In the data rows, zero lies at 4.5, halfway between 4 and 5.
Here are some points:
[6 5 7 9 3 6 9 3 9 6 3 4 6 5 2 6 3 4 7 8 3 3 5 2 6 4 4 0 5 0 5 4]
[2 5 3 3 6 6 2 2 6 5 5 4 2 6 2 4 0 4 7 0 4 6 5 7 6 5 5 6 5 6 3 4]
[6 4 3 1 5 4 4 7 4 5 1 6 1 2 2 5 7 9 6 4 3 5 5 4 8 4 8 1 5 9 3 5]
[5 5 6 4 4 4 5 4 9 4 2 4 3 4 9 7 4 3 2 5 4 5 4 2 4 2 4 1 5 3 8 4]
[6 6 8 9 3 6 6 5 6 5 3 4 3 4 2 5 6 3 6 3 5 2 5 4 5 6 3 4 3 4 4 4]
[2 2 3 7 4 3 2 5 0 4 5 4 9 4 1 2 9 7 4 9 5 4 4 5 5 6 1 9 6 0 5 4]
[3 5 3 8 5 4 3 4 4 4 6 5 8 6 4 3 5 6 4 7 5 3 5 4 4 4 5 8 4 3 5 4]
[3 4 3 9 4 3 3 3 3 5 6 5 9 6 3 4 8 7 5 9 5 3 5 3 4 3 3 6 4 0 5 4]
[4 4 3 1 5 3 2 6 3 5 1 4 5 3 2 3 7 7 5 6 5 4 5 5 5 4 7 4 5 9 5 5]
[7 5 3 5 5 6 9 4 2 5 7 7 5 7 1 4 2 3 6 5 5 6 5 4 2 4 6 1 4 3 2 4]
[3 4 2 1 6 4 0 7 3 5 0 2 2 3 3 1 6 8 6 5 5 5 5 6 7 6 8 2 5 9 4 3]
[3 6 2 4 5 4 3 4 0 5 9 5 9 6 3 4 5 4 5 7 4 6 5 4 1 4 7 5 3 2 4 5]
[3 5 5 9 5 5 3 3 9 4 4 4 3 4 8 7 0 5 3 5 3 5 4 0 5 1 4 2 7 0 9 3]
[8 6 6 6 5 5 9 4 4 5 4 7 3 4 6 6 4 5 5 1 4 6 4 4 7 5 5 4 4 4 2 6]
[4 5 3 3 5 5 3 5 2 4 9 4 4 6 2 3 4 0 5 2 5 6 4 4 0 4 6 6 4 5 4 4]
[3 3 4 0 6 4 1 7 4 4 3 3 3 2 1 3 6 8 4 5 3 4 4 3 4 5 9 2 6 9 4 5]
[2 4 1 7 4 6 0 4 1 5 2 2 7 5 5 1 5 6 6 6 5 3 6 8 6 7 3 3 6 3 4 4]
[2 4 3 2 7 4 4 4 4 4 9 4 4 6 2 3 0 2 5 2 5 6 4 5 0 5 8 6 6 4 3 4]
[3 4 4 7 3 3 2 4 0 5 6 5 9 5 2 4 9 6 4 9 5 3 4 6 5 5 2 9 4 0 4 5]
[3 4 2 1 4 5 2 3 3 5 9 3 5 6 0 4 2 2 6 1 2 6 4 3 1 4 6 2 6 4 3 5]
[5 6 0 8 4 5 0 4 0 4 2 3 5 4 8 2 3 5 5 0 5 4 6 9 6 7 5 0 4 7 4 4]
[3 2 4 7 3 4 3 5 4 3 3 4 5 5 3 3 7 5 3 9 5 4 4 4 5 4 1 8 7 0 6 4]
[6 5 8 8 4 6 8 5 6 4 5 4 3 4 0 4 5 2 5 4 5 2 4 3 2 5 4 4 4 3 4 4]
[4 6 2 0 4 5 0 4 3 5 3 3 6 4 5 5 5 5 4 6 4 3 5 7 4 5 5 2 4 7 6 5]
[3 3 3 7 3 3 2 4 2 5 6 4 9 6 2 3 9 5 6 8 5 3 5 5 5 4 2 8 4 2 4 5]
[2 2 0 5 4 4 3 2 3 6 9 3 9 7 0 4 5 6 7 8 2 4 5 5 4 4 4 3 6 0 3 4]
[2 6 5 5 7 5 4 3 6 4 9 6 1 5 2 5 0 4 6 0 4 7 5 5 4 5 6 9 4 4 3 4]
[4 4 1 0 5 7 2 4 3 5 2 3 5 6 2 4 1 2 4 5 5 5 5 9 1 5 5 0 5 9 5 4]
[4 3 4 4 6 5 8 4 4 5 7 4 8 7 2 2 2 3 6 7 5 5 4 4 2 4 6 2 6 3 4 4]
[3 4 0 0 6 6 4 4 2 6 8 4 6 8 1 2 0 1 5 6 5 7 4 6 0 4 7 1 5 5 4 4]
[4 4 3 2 4 4 4 4 3 5 9 4 7 6 3 4 4 2 6 4 4 6 5 4 2 4 5 4 4 4 4 4]
[3 5 2 8 3 5 0 5 1 5 4 3 6 4 7 3 7 4 5 2 5 3 6 7 6 7 3 6 4 5 5 5]
[2 7 5 7 8 4 0 5 5 3 8 5 0 4 7 4 1 5 4 0 5 4 4 6 4 8 5 9 3 6 3 4]
[7 6 4 9 4 5 7 4 8 4 2 6 4 5 9 5 3 4 2 8 6 5 4 1 3 0 5 0 5 1 9 3]
[4 5 4 4 5 5 3 6 4 5 0 3 2 4 3 2 5 7 6 5 5 4 5 6 6 6 7 2 5 9 4 3]
[9 5 4 9 3 4 9 5 2 4 4 7 3 3 4 6 8 3 4 0 4 5 4 4 4 4 3 4 3 6 2 7]
[5 4 6 8 3 5 5 5 2 4 4 5 6 4 1 4 8 5 6 9 4 4 4 4 6 6 1 8 4 0 4 4]
[4 4 1 0 4 7 2 3 4 6 4 3 6 5 1 6 0 2 6 5 3 6 6 8 2 4 5 0 5 7 5 5]
[6 5 9 1 4 4 9 4 9 5 2 5 4 5 9 7 3 5 5 6 4 6 4 4 9 5 4 1 4 3 4 5]
[4 4 4 8 4 4 6 3 5 6 6 5 9 6 2 5 8 7 8 8 4 2 4 4 5 5 3 5 4 0 3 5]
[6 7 8 9 5 7 9 4 8 5 4 6 2 5 3 6 3 4 5 4 4 3 4 2 5 4 5 4 4 2 5 5]
[5 4 9 0 5 2 9 4 9 3 5 5 2 4 9 7 2 5 3 1 5 7 4 5 9 5 4 5 5 4 4 5]
[3 3 3 6 2 4 0 3 4 5 6 2 5 5 2 4 7 3 6 0 4 4 6 5 5 5 2 5 6 6 3 4]
[4 6 1 0 4 6 0 4 3 5 2 2 4 4 5 6 3 4 4 3 4 3 6 9 4 6 5 0 4 9 6 5]
[9 5 2 9 5 5 9 5 2 3 2 8 4 4 5 4 5 4 2 4 6 5 4 2 3 2 5 2 4 4 4 5]
[6 5 9 2 5 3 9 5 8 3 4 5 4 5 9 6 4 4 1 6 5 6 3 2 6 4 6 2 5 2 6 5]
[5 5 9 3 5 3 9 4 9 4 4 5 4 4 9 6 3 5 5 4 5 5 4 4 8 5 4 4 4 3 4 5]
[3 5 4 7 7 5 4 3 6 5 6 3 3 6 2 3 0 4 7 1 4 4 5 6 5 6 5 7 5 5 3 4]
[4 2 5 1 2 4 2 4 6 5 4 2 3 4 2 5 6 2 5 1 4 4 5 5 4 4 2 5 6 6 4 5]
12 more points follow, each with its number after it:
[9 1 0 7 5 6 9 3 0 4 1 8 5 5 1 4 2 5 6 0 3 7 5 4 5 3 4 0 8 4 1 6] 0
[6 3 4 0 5 5 9 4 5 4 1 5 4 5 6 6 2 3 4 4 4 6 4 6 5 4 4 0 6 7 5 5] 1
[6 6 9 9 4 7 9 4 9 4 5 5 2 4 0 7 1 4 6 3 3 2 4 2 6 5 5 4 4 3 4 5] 2
[4 4 4 2 5 3 2 7 3 5 2 5 4 2 2 3 9 9 5 6 4 4 5 4 6 5 8 4 4 9 4 4] 3
[2 3 4 2 6 3 2 7 3 5 1 4 6 3 2 2 9 9 5 8 5 4 4 4 6 5 7 4 5 9 4 4] 4
[3 6 6 6 6 4 2 5 5 4 7 4 0 4 6 5 3 4 5 0 5 4 4 5 4 7 4 9 3 7 4 4] 5
[4 5 6 6 3 3 1 7 1 4 4 5 4 1 4 4 9 8 3 9 5 4 4 4 7 6 2 9 2 1 5 5] 6
[4 4 4 3 6 4 5 6 5 5 3 5 1 3 1 4 4 8 6 2 3 5 5 3 7 5 7 3 6 9 3 5] 7
[3 3 6 6 3 4 1 3 7 5 7 4 0 5 1 4 4 1 6 0 4 5 5 4 3 3 3 9 5 9 4 4] 8
[7 6 4 9 5 5 5 5 6 3 5 6 4 4 7 5 3 3 2 6 6 5 4 2 2 2 5 3 4 2 7 4] 9
[4 6 3 4 6 5 4 5 4 4 9 5 5 6 5 4 2 2 3 7 5 5 4 3 0 3 8 3 4 2 5 4] 10
[2 2 3 4 2 5 0 4 5 5 4 1 1 5 3 4 6 2 7 0 4 4 5 6 4 5 3 4 6 9 3 4] 11
Which three of these numbered points are nearest to each point below, ignoring the 2 directions in which the first points spread most? Their numbers follow each, nearest first.
[4 5 7 6 1 4 1 5 6 4 6 4 2 3 5 6 8 3 4 2 4 3 5 2 5 3 2 7 4 4 5 5] > 11 8 5
[8 4 4 8 6 5 7 5 0 4 4 7 4 4 3 3 5 5 3 3 5 6 4 4 5 4 4 7 4 5 3 5] > 7 9 1
[3 5 4 8 3 4 0 5 0 4 5 4 7 3 4 3 9 7 4 9 5 3 4 6 5 7 1 9 3 0 5 5] > 6 5 3
[3 4 6 1 4 4 1 7 6 6 2 4 0 2 2 4 9 7 6 2 4 4 5 4 6 5 7 5 4 9 3 4] > 3 7 4
[3 6 2 7 2 6 0 4 2 5 3 1 3 4 8 3 5 3 5 0 5 3 6 9 6 7 4 3 4 8 5 4] > 11 5 9
[5 7 3 9 4 5 1 5 8 3 1 3 4 4 9 5 3 4 1 7 5 4 4 2 4 3 4 1 5 2 9 3] > 9 10 1
[6 6 6 9 3 4 3 4 9 4 3 4 3 4 8 6 5 2 2 5 5 4 4 0 3 1 4 3 4 2 9 3] > 9 11 10
[6 5 5 4 5 4 5 7 6 4 2 5 2 1 6 5 8 8 4 5 4 4 4 2 6 3 7 3 4 9 5 5] > 3 4 7
[4 4 5 5 5 4 3 6 9 5 1 3 4 3 6 5 6 7 3 7 4 4 4 2 5 2 6 0 6 6 7 4] > 4 3 7
[2 3 3 8 5 3 3 4 2 4 7 5 9 6 2 3 7 6 5 8 4 3 4 4 5 5 3 9 5 1 4 4] > 7 1 5
[4 5 7 5 4 3 7 3 6 5 7 5 7 5 6 6 6 6 6 5 4 4 5 4 7 5 4 7 4 2 4 5] > 7 1 5
[7 4 4 5 5 3 6 7 2 4 1 6 3 2 3 3 8 7 3 4 5 4 4 3 5 4 7 4 4 9 3 5] > 3 4 7
[3 4 4 4 5 4 1 7 2 5 2 4 5 3 3 3 9 9 5 9 5 4 4 4 6 6 5 6 4 8 4 4] > 4 3 6
[4 4 8 5 4 3 4 5 7 4 6 4 1 4 5 4 6 1 4 0 6 4 4 4 3 4 3 9 4 9 4 4] > 8 5 11
[6 6 5 0 3 5 1 5 5 5 3 4 3 3 4 7 7 1 4 1 5 4 5 7 2 4 3 5 2 9 6 5] > 11 6 5
[7 4 3 9 4 5 7 5 9 3 1 6 4 4 9 6 3 4 2 7 5 5 4 0 3 1 4 0 6 1 8 3] > 9 1 10
[5 4 0 7 3 5 1 4 1 4 3 3 3 5 6 3 4 4 5 0 4 4 6 7 6 5 4 1 5 7 4 4] > 11 9 1
[5 7 6 9 3 4 3 5 9 3 2 5 3 3 9 8 4 4 0 8 5 4 3 0 3 0 5 2 5 0 9 4] > 9 10 6
[5 3 7 7 2 5 3 4 7 5 5 3 1 5 0 4 7 1 6 0 5 3 5 4 2 4 3 6 4 8 4 4] > 8 11 2
[6 4 1 0 5 7 4 4 2 5 1 5 5 5 2 5 2 2 4 4 4 5 5 8 2 4 5 0 5 9 5 5] > 1 9 10
[4 4 2 8 4 5 2 3 9 4 1 2 4 5 9 5 1 5 3 6 4 4 4 3 4 3 5 0 8 1 9 3] > 9 10 1
[5 5 4 0 4 8 5 4 5 6 1 4 4 5 2 6 2 3 6 6 5 4 5 7 3 5 4 0 4 8 5 5] > 1 2 9
[1 4 0 5 5 6 0 3 4 5 4 2 3 5 7 3 0 5 7 0 4 4 6 9 8 8 4 2 6 6 4 4] > 11 5 1
[4 4 5 2 1 4 0 3 6 6 5 3 1 3 2 6 7 0 6 0 4 4 6 5 3 3 2 6 4 9 4 5] > 11 8 5
[3 6 1 1 5 5 3 4 1 4 9 4 7 7 1 3 0 2 5 5 4 6 5 4 0 4 8 2 4 3 3 4] > 10 9 1
[6 3 0 0 4 7 5 4 2 5 1 5 4 5 2 5 1 3 4 4 4 6 5 8 3 3 4 0 6 9 5 5] > 1 9 0
[5 4 6 3 2 3 0 5 5 4 5 3 1 3 4 6 8 0 4 0 6 2 4 4 1 4 2 8 3 9 5 5] > 8 11 5
[7 4 7 0 5 4 9 4 6 5 2 5 4 5 9 5 4 4 3 5 6 7 5 6 7 4 5 1 4 5 5 5] > 1 4 3
[5 4 7 8 1 3 0 6 3 4 5 4 2 3 3 4 9 1 4 0 6 3 4 4 3 4 1 9 3 6 4 4] > 8 11 5
[3 6 7 4 7 4 4 5 6 4 6 5 1 5 9 5 2 5 4 0 5 5 4 6 5 7 5 9 3 6 4 4] > 5 6 8
[2 5 7 7 7 3 2 4 5 3 9 5 1 3 3 5 2 6 4 1 4 4 4 4 5 6 4 9 4 3 3 5] > 5 8 2
[3 4 5 8 2 3 1 5 0 3 5 4 6 2 3 5 9 6 4 9 5 4 4 5 7 6 0 9 5 0 4 5] > 6 5 11
[3 5 1 2 7 5 3 5 0 4 9 5 6 7 2 2 1 1 3 6 5 6 4 5 0 5 8 3 4 3 4 4] > 10 9 1
[9 4 3 8 6 4 9 7 1 3 1 7 3 3 4 3 8 5 2 2 6 5 4 3 5 4 5 3 3 9 3 6] > 7 3 1
[7 8 9 9 4 8 9 5 5 5 5 6 4 5 0 5 4 3 5 8 5 2 4 3 2 5 5 4 2 2 4 4] > 2 10 9
[9 5 5 9 4 6 9 6 1 4 2 7 4 4 3 4 7 5 4 6 5 4 4 4 6 4 4 4 4 3 3 6] > 7 1 3
[3 4 5 7 5 2 3 5 2 4 6 5 8 5 3 3 8 6 4 8 5 3 4 4 5 5 3 9 4 3 4 5] > 7 6 3
[1 6 8 8 9 3 2 4 7 3 9 6 0 3 4 4 0 4 4 0 6 5 4 4 3 6 6 9 4 6 4 4] > 5 8 2
[6 5 7 9 5 8 9 4 7 4 1 3 3 6 2 4 1 4 7 5 4 2 5 4 6 7 4 0 6 4 4 4] > 2 7 1
